0: [114 158 131 152 160 168 135 176  95 118  95 140 131 155 121 140 120 131
 145 127  99 114 135 143 149 203 119 144 153  93 122 134]
1: [ 92 134 156 104 139 141 101 129 105 139 122 164 171 118 122 168 107 118
 159  99 106 131 143 140  61 141 136 119 107 173 130 159]
2: [167 124 104 103  66  96  93 120 124 134 172 135 100 139 153 166 106 124
 133 120 154 106 138 135 112 123 152  86  83 118 110 136]
3: [102 156  98 164 138 166 125 108 125 112 117 117 133 126 134  94 167 125
 155 113  87 157  87 119 163 126  86 174  92 114 119 151]
4: [ 82 138 156 107 144 132 101 124 105 142 120 168 183 118 124 159 115 112
 168  98 107 129 137 141  59 133 134 128 109 183 129 170]
5: [113 153 118 152 168 150 150 163 102 128 102 145 152 158 120 119 132 128
 154 131 108 102 120 140 152 182 126 144 161 114 123 144]
6: [125 155 147 138 122 128 104 127 127 150 105 136 122 113 137 159 139 114
 106 129 117 120 184 135 110 140 129 113 137 140 117 122]
7: [134 122 125 120 136 133 157 102 151 160 126 124 152 104 104 128 120 140
 101 131 139 107 152 121 108 112 147  75 137 158 125 100]
8: [153 124 105 104  98 103 114 151 114 114 153 142 107 154 164 138 114 130
 159 116 152 112 101 146 145 137 127 129 116 106 116 159]
9: [132 145 155 111 124 143 119 137 131 152  96 138 117 105 144 166 120 133
  92 126 133 115 198 143 102 149 126  92 156 143 114 100]
10: [142 120 120 135  98 102 106 131 114 106 156 117  95 154 140 128 128 121
 132 145 136 133 121 125 139 125 139 151 114  97 130 121]
11: [180 131 102 112  58  76  89 119 131 147 176 138  96 140 154 169 112 115
 125 123 161  90 142 135 121 118 160  75  83 117 110 146]
12: [147 136 113  94  85  78 102 132 117 138 149 157 120 137 182 144 131 119
 152 114 164 100 126 152 120 115 129 117 124 143 106 169]
13: [ 82 173  46 162 138 155 182  48 108 157 130 133 197 138 133  53 183 138
 169 146 109  84 126 122 130 117 126 134 144 163  82  98]
14: [110 106 108 147 170 201 173 150 117  59 118  89 103 151 118  64 129 162
 147 137 100 185  56 113 197 154  81 204 138  59 144  93]

[ 98 145  98 148 134 154 130 108 119 104 126 120 134 137 146  84 164 129
 165 119 101 156  84 124 157 120  89 185 107 118 118 141] 3 10 5 14 8
[136 117 102 152 115 115 132 111 133 105 153 100 106 143 127  88 149 126
 129 148 129 144  94 110 166 102 122 163 115  98 134 116] 10 3 8 5 14
[159 151 106 104  75  75  88 134 123 143 148 158 110 135 190 154 140 110
 152 104 159  98 123 153 132 116 123 112 105 136 101 187] 12 8 2 11 10
[120 156 150 173 112 120  91  90 136 161 117 115 120 106 102 158 152  98
  77 153 101 128 209 108  96 115 152 109 114 143 126  91] 6 9 7 10 1
[127 133 146 139  92  40  66 129 110 136 163 153 130 151 137 156 139  78
 149 135 137 113 136 131  97 104 165 148 106 146 139 182] 12 10 2 11 8
[124 107  99 145 154 187 161 159 112  54 130  92  90 163 127  72 123 159
 156 133 106 176  48 118 206 161  85 201 125  45 142 110] 14 3 0 10 5
[144 118 101 147 108 111 129 112 136 111 156 104 104 142 126 102 142 126
 126 143 133 135  99 112 161 105 130 145 109 100 132 120] 10 8 3 2 12
[135 113 101 148 122 120 137 120 124 102 157 106 112 152 120  95 133 130
 139 146 128 138  91 113 159 119 132 157 115  93 135 116] 10 8 3 5 14
[105 136  90 148 137 167 141 118 118  90 130 112 125 139 141  78 155 138
 168 116 101 161  62 121 173 125  84 187 101 100 122 142] 3 14 10 5 8
[129 115 102 137 109 118 132 107 120 105 159 108 112 148 132  95 138 131
 139 148 132 140 103 116 145 109 132 158 118 104 128 107] 10 8 3 2 12
[136 113 124 116 136 135 159 103 154 149 127 119 148 105 107 118 121 143
 105 130 141 120 134 118 118 104 138  92 133 152 129 106] 7 6 9 10 1
[114 100 119 138 158 176 151 167 107  55 129 101  99 163 122  85 114 152
 157 134 107 179  55 122 183 160  96 206 132  60 150 112] 14 3 0 5 10
[134 109 134 107 140 139 157 112 157 146 124 122 146  99 109 124 116 145
 106 122 143 127 130 121 115 106 132  88 134 155 133 113] 7 9 6 1 10
[138 115 109 144 114 107 131 121 123 107 156 109 107 152 126 102 136 125
 134 151 135 133 104 117 154 116 137 157 126  99 134 115] 10 8 3 5 2
[113  95 107 133 158 190 164 159 108  48 134  94  99 164 122  73 113 164
 162 134 109 183  45 120 189 159  89 207 131  54 146 101] 14 3 0 5 10
